rotation steps, each row followed by its count of steps
The counts run from 0 to 585.
[ 23   3 -33   4 -16   3   3 -11  19  10  12  -6  -5  44   0 -21  27  11
   9  -1  23 -16  -8 -16  -4 -14   1 -24 -18  -7  14 -21  17  20  -6  -1
  27  -6   1 -18 -26 -17   1  -1  40 -10 -24  10  -5   0  -2  -7 -20 -35
   6  -1]
398
[-15  14 -19   0  10   7  12 -29  27  13  12  -1  -5  41  10  11  25  27
  29  -7  28  -6 -10   8 -12   6   7  -1  18 -28 -11 -22 -16  15  -5 -23
  18  -1  17 -21  -6  12 -11 -15  23 -10 -16   1   6   5  20  -9  16  -5
  28 -14]
32
[-11  25 -15  28   6  12  27  -2  13   6  13 -25 -17   4  -7  10   7   0
  28 -17  -4 -26  19  15  -8   6  -2 -25   3   6 -15 -16   5  29   9   8
 -12 -12  25   1  18  -3 -46  10  18 -12 -22  20  -9  31  17   2  23  -9
   1  -6]
490
[ -3   1  -5  10   0   8   8  -4  27  12   4   5  -3  38 -32  15   1   9
  -7  -8   2   1 -10 -13  -1  35   2   1 -12 -27  11  -4   7   3   5   9
  21  13  -8 -12  -7 -32 -43  36  -7   7  -6   9  19   5  -7  13 -10  -2
  46  18]
228
[-12 -16 -27  -5   1   8 -15 -16   6  -5  -6  18   3  38  -6  -6  -1  10
  -7  -4  12  12 -26 -26  13  10   9  -3  -5 -40  12  -1   4  15 -32 -19
  14 -23  -5  -1   2  -7 -35  14 -12 -16  26   0  24 -20   2   3 -30   1
  17  16]
554
[  4  -9 -37  22  -9 -19 -14  14 -11  -4   2  17 -12  25 -18 -11  10 -11
 -19  -8   9  16 -22 -28  18  20 -10  -3 -26 -31   4   0   4   4 -26 -15
  -5 -22  -8  14 -10 -35 -23  13  18   1   3   0  19 -24  -9   4  -7 -16
   5  34]
420
[  4  13 -30  -1 -18  19 -17  17  -8   6   3  -4 -15  26   5   9   1   0
   6  -3  11  17   0  -1  15 -20 -24 -29   2 -12 -16  13   6  19 -19 -14
 -23 -30   6  -6  -7   5   9 -19  48 -26 -16  18  14 -12  16 -25  -4 -21
  -6  17]
292
[-16  -2 -10  30 -23   4  12  -1  14  15  11 -14  21  23   4   3  14  -7
   6 -17   7 -12  19 -14  17   9 -20 -35   7 -39 -20   6  13 -22 -27   2
   8 -18 -18  -9 -16   2 -12  38 -10 -17   1   1  10 -24   5   2 -14  10
 -20  15]
199
[-11  -1 -15  13 -19  14  -5  -4   8   1   0 -18   7  54  10   8  19  29
  14 -20   9  14  -5  -1  12 -30 -22 -31  23  -7  10  14  16   1 -12  -6
  12  -1 -20 -36 -21   2   0   9  15 -31  -3  24  16 -22  20  -6 -16 -14
   2  -2]
63
[ -3   0 -17   6 -18  36  14  11   7 -13  -5   2 -12  22 -14  10 -12   4
 -16   5 -23   1  -1   1   1  19  -6 -22 -21   0   2   2  13  -1  -5   0
  -2 -48   3  -6  17  -9 -26  34   1  -5   9   1  40 -31  -5   7 -12 -15
 -14  42]
96
[-10   1 -21  11 -20   3  -7   8  11  21 -14  12  13  39 -10  17  10   2
  14 -20  20   7  14  -8  33   7 -11   8  -5 -29   1 -13  -5 -17  -6 -26
 -27 -12  11  -8  -7  -4  19 -11  40 -10 -23   0  27   2  21   0   9 -27
  28  23]
436
[ -1  23 -22  10 -26   5 -32 -10   1   9  11 -16 -19  44  13 -10   0  13
  -1  15  16 -12 -14   6  -5 -27  13 -17 -11 -12  16 -10   8   5  17  -2
  -9   7  23 -12  -6  -4  -8  17  25 -24  -1  41  24   0  -5 -11 -29 -21
  39   5]
255
[ 10 -10 -35  26  -6 -13  -8  22  -5 -10   6  17 -14  22 -23   2  15 -11
  -8   9   4  26 -17 -10  17  29 -15   2 -17 -23   6  13  -6   0 -21 -14
   2 -25  -4   7 -17 -36 -23   7  19   3 -16  12  13 -23 -13   5  -2  -4
   8  37]
421
[-17   7 -24  13 -14  13   6  -6   9  -4 -10  -9  18  52   8   3  25  20
  10 -27   9  -3  -3  -5  22 -27 -15 -31  16  -9   0  14  28  -2 -19  -3
  -6 -10 -12 -30 -19   4 -12  15  18 -31   1  11  13 -27  15  -8 -18 -11
   0   6]
64
[  8  -6 -20  14 -19   9  10   6 -11 -18   0 -14 -34  12   0   9  -5  -5
  11   0  -4  10  -5   2   1 -19 -15 -29  10 -19  -1 -15   0  15 -23 -35
 -29 -43  -3   5  24  -5 -11 -14  29 -20  -8  23  16 -22  11   0   3 -26
 -24  12]
289
[-13 -15 -34  -9 -10   4  -2  13  13  37   5  23 -10  19  -6  -5   4  -7
   6  -2  11  26   7 -24   7  18 -18 -19 -21 -41   6 -10  17  31 -36  17
  -2 -10   0  12   7  -6 -13  -7  14 -12 -22 -10   2  34  20   0  13  -3
  27  11]
313
[-32  -4 -37   6   1  -3   5  15   5  14   4  11 -10   5  -9   4   1 -13
   2  -4  -3  13   8 -18   7  31 -13  -6 -19 -33 -18 -12  -5  19 -21   5
 -11 -45   5  27  17  -4 -34  14  -5  -6  -2 -14   1  14  17   5  29   7
  -6  22]
316
[ 10  14 -14  49 -10   2 -16  -2   5 -23  13 -17 -21  28   2  12   3  21
  16  12   0  -9  -7  27 -15   0  -1 -11   0   0  22 -23 -20  -8  23 -16
  -5   1  25 -11   4 -21 -11   9  13 -14 -15  48  34  -8   8  13  -7 -18
  28   7]
251
[ -1 -19  -6  18   9   3  23  -2  11  -4   7  -7   6   8 -15   5  27  -7
   7 -24  13   3   7 -18  18  14 -24 -28  11 -40 -19   4  11  30 -43  -6
  11 -27 -21  10  -4 -29 -40  18   0   1   6  -7   1   1  12  -3   3  -5
  -9   8]
191
[-10  10 -42   8  -4 -10  15   7  16  12  29 -11   1  25   0   2  18  19
  28 -12  11 -18  10 -12   3  30 -18 -14  -8  -7 -24   8 -15  24 -26   5
  15 -17  14   0  -2   7  -6 -25  22 -28  -5  -2 -34   4  16  -9  35  10
  -9  -1]
176
[ -5   3 -12   9  -8  18  27 -12   8  27  23 -16 -46  14  -1  -6   4   5
   0  11  -8  -4  17  10 -19   1   4 -47  13 -15  -2 -13  29  21 -13  27
  16  -2  -4 -13  12   3 -45  22   3 -18 -27  31 -12  15  -7   8   0  -2
  -4 -10]
497
[  5   6  -9   5 -18  32  -6  13  13  11 -16  -4   9  43 -16  12 -25   3
 -19  -8  -4   2   8 -32   7   7  -3 -20 -22  -3  -4  -8  18   1 -12   5
  -6 -23  -9  -1   8  -1  -1  12  27  -6  13  -3  34  -7   3 -13 -18 -41
  20  32]
101
[-13   1 -12  28 -11  14  10  -8  34   8   2   8  42  23   6   0  31 -11
  13 -32  22 -21  17 -19  17   8 -15 -24 -15 -23  -8  -5  21  -5 -27  11
   4 -14  11  -8 -10 -12  -4  21   7  -4  -9 -11  20  14  15   0 -14 -11
  21  17]
208
[ -6 -12 -21   4 -13   7 -21   4  15  -8   4  10  -8  25   5  12  19  -8
   2  -6  20  15   8  -6  23   9 -21   4  -3 -19  -4 -26 -17   1   3 -29
 -20 -46  19   8   2 -24  13   4  27  -6  -4 -16  47 -12   4 -11  -5 -45
  -1  24]
433
[ 15  32 -17  29   3  39  17  -5   8  -3  -3  -7  19   5   6  14   2  -1
  27   3  13  -3  -9 -11 -20  -3 -10 -32   4 -28 -19  -8  -8  26 -38 -19
  15 -22  -3 -11  -5   1  -2  -2  38   7 -17  13  10   0  29 -20  -9 -13
   7  14]
521
[-18   4   0  -8 -18  17  -3   6  11   9  18 -12 -37  36 -18  40 -24  24
   2   9  -9  19  17  14  14  27 -20  -5  20 -17 -12   7 -17   1   9  -9
 -14  -8  19  -2  34  -1 -22  -1  -6 -26  -4  19  26 -21   0   1  25   5
  12   6]
462
[ 20  -9 -36   5 -18  -3  16   5  -2 -10   3  22 -35  32   2  -8   9  18
  -1  18  10   8 -16   7  -5  12  -9 -20 -12 -19  21 -12   9   6 -35  -7
  24 -36  -9  -6   2 -23 -12  -1  10   3  -8   5  18 -38 -17  20  -7 -11
  10  28]
412
[  1  -9 -15   7  -8  18  31  -2  14 -11   6   2  18  13 -11  -1  30  -8
   4 -27  11 -10   4 -19  27  12 -19 -24   5 -34 -19  19  22  30 -46  -1
   6 -20 -12   6   3 -20 -37   6   8 -16  -2  -5   3  -3  13  -3  -8   2
  -6  14]
190
[-23  15 -38  34 -16   3  -9  19  17   1   7  -8  16  45   3  -2  26  18
  17 -21   0   4   7  -4   6   6 -26 -17 -14  17  12   7  14  -8   6  25
  14  -1   3 -22 -22  -8   5   6  19 -22 -18  14   0   4  20  -2  14 -14
  11   4]
72
[ -8  -1   4  45 -14   1   3   4   0   9  22 -18 -35   9  16  12  -5  13
   1   2   1   3  36  30  -5 -10 -11 -47  27 -11  -6 -10   7   9   3  16
 -19   0   6  19  23 -10 -34  10  -9 -22  -4  36  20  11   4  14   1  -7
  17  -4]
479
[ -8  16 -16 -12  -4  18 -14 -13  22  19  34 -33  -3  35   9  16 -19  36
  18  11   2 -14  17   4 -18   7  -1 -16  14 -21   0 -28  -7  15  12   8
  33   2  10  -7  15   1 -27  16 -19 -14  12  22  -1  -1  11  -4   3   0
  16  -9]
358
[ -1   7  -4  -5  19  16  11 -25  21  16  13  -4 -10  38  -8   3   5  29
   2   3  15 -13   9  17  -3  19  22 -19  16  -9  -1  -9  22  33 -16  10
  25  -5  -1  -5   4  -9 -57  22  -2 -18   8  17   6   3 -11   0 -15   2
  37  -4]
363
[-11  14 -38  14  -1  12  -2 -10  12  -6   5  10   5  32   5  12  -7  30
  19  13   4  -2 -21  -5 -17  36   8   6  -6 -28  12 -12 -27  -8 -17 -25
  23 -31   4  -7   2   0 -13   5 -19 -10   6  10  12 -35  21  19  17  20
  -1  22]
548
[  3  -5   8  32 -12  11  13 -16   9  25  22  10 -29   7   5  -1  -7  -9
 -21  24  14   7  13  -6 -17  15  12 -32   5 -59 -19 -16  -4  -9 -42  -8
   2   1 -12   7  12   0 -17  14  -2   4  -6  22  17  -1 -15   5 -10   0
  19  18]
8
[ 15   0 -10  22 -14  12 -10   6 -15  22  24 -12 -20  23  -9  15 -25  24
   6  28  13   7  14   6  -4   3  10 -27  15 -33 -11  -7 -23   8 -24 -22
 -14   7   0   5  21   7  -2 -37  14 -31  -3  44  -1  -9  21  -6  -1  -8
  18  -6]
148
[ -2  -4 -39  18 -10 -10   3  -1   1   1  16   0 -59  40 -11 -11  13  16
 -12  20 -12  -2 -13   9 -12  10  22 -12 -13  10  16 -13   0   2  20  -6
  -3 -18  19  -5   6  -2 -30   1  10 -29  -9  25   3  -7 -23  18   1 -15
  -7   1]
268
[ 15  12 -13  15 -17  13  -9  -1 -13  21  10 -16 -13  21  -1   9 -20  21
   4  14  18  -6  10   0   2 -10  14 -20  18 -41 -15  -2 -12   6 -38 -23
 -25  -6   5   6  16  20  -7 -31  18 -31  10  39  -6 -15  13 -10  -8  -5
  10  -1]
149
[  4   1 -23 -13 -15  12  -4   6  13   6  28  -6   7  26   2   2  13   4
   5  -5  17   9  -5 -17  20  14 -32 -32   0 -37 -25  32  17  33 -46  13
  28  -7  -8  -3  -9 -14 -18  -4  10 -15   0   1  -1  -6  12 -20 -14   5
   2   3]
188
[ -3   9  -8  40   9  -6 -27  -9   3  14  16   5  -4   7   7  -4  21 -23
 -10  10  33   9   6 -13  -9  13   8 -12   6 -57 -23 -10 -11   7 -24  -9
  -9   7  10  16  -8 -17 -30  11  20   2  -3  21   8  24   3 -14 -22   3
  26  11]
17
[  3  -1 -31  11 -17  16  -5  13  -9  10  -4   0  -7  22  -4   3   8 -15
  11 -11   6   9   0 -17  20 -22 -11 -26 -12 -21 -21   8  11  14 -25 -15
 -36 -28   8  -2  -5   5   5 -22  53 -31 -17   9  14   2  23 -22 -16 -25
 -16  12]
293
[  6   3  -6  20  -4  31 -11  21   6   7  -9  19   6  26 -18   2  -4  -9
 -23   8  -5  22  13  -3  14  21   3 -15 -23   7   2   4  21   2 -12  16
  -7 -14  -2   0  -9 -13 -16  16  31  -7  -8  11  39   6  -1 -10 -25 -24
  35  35]
103
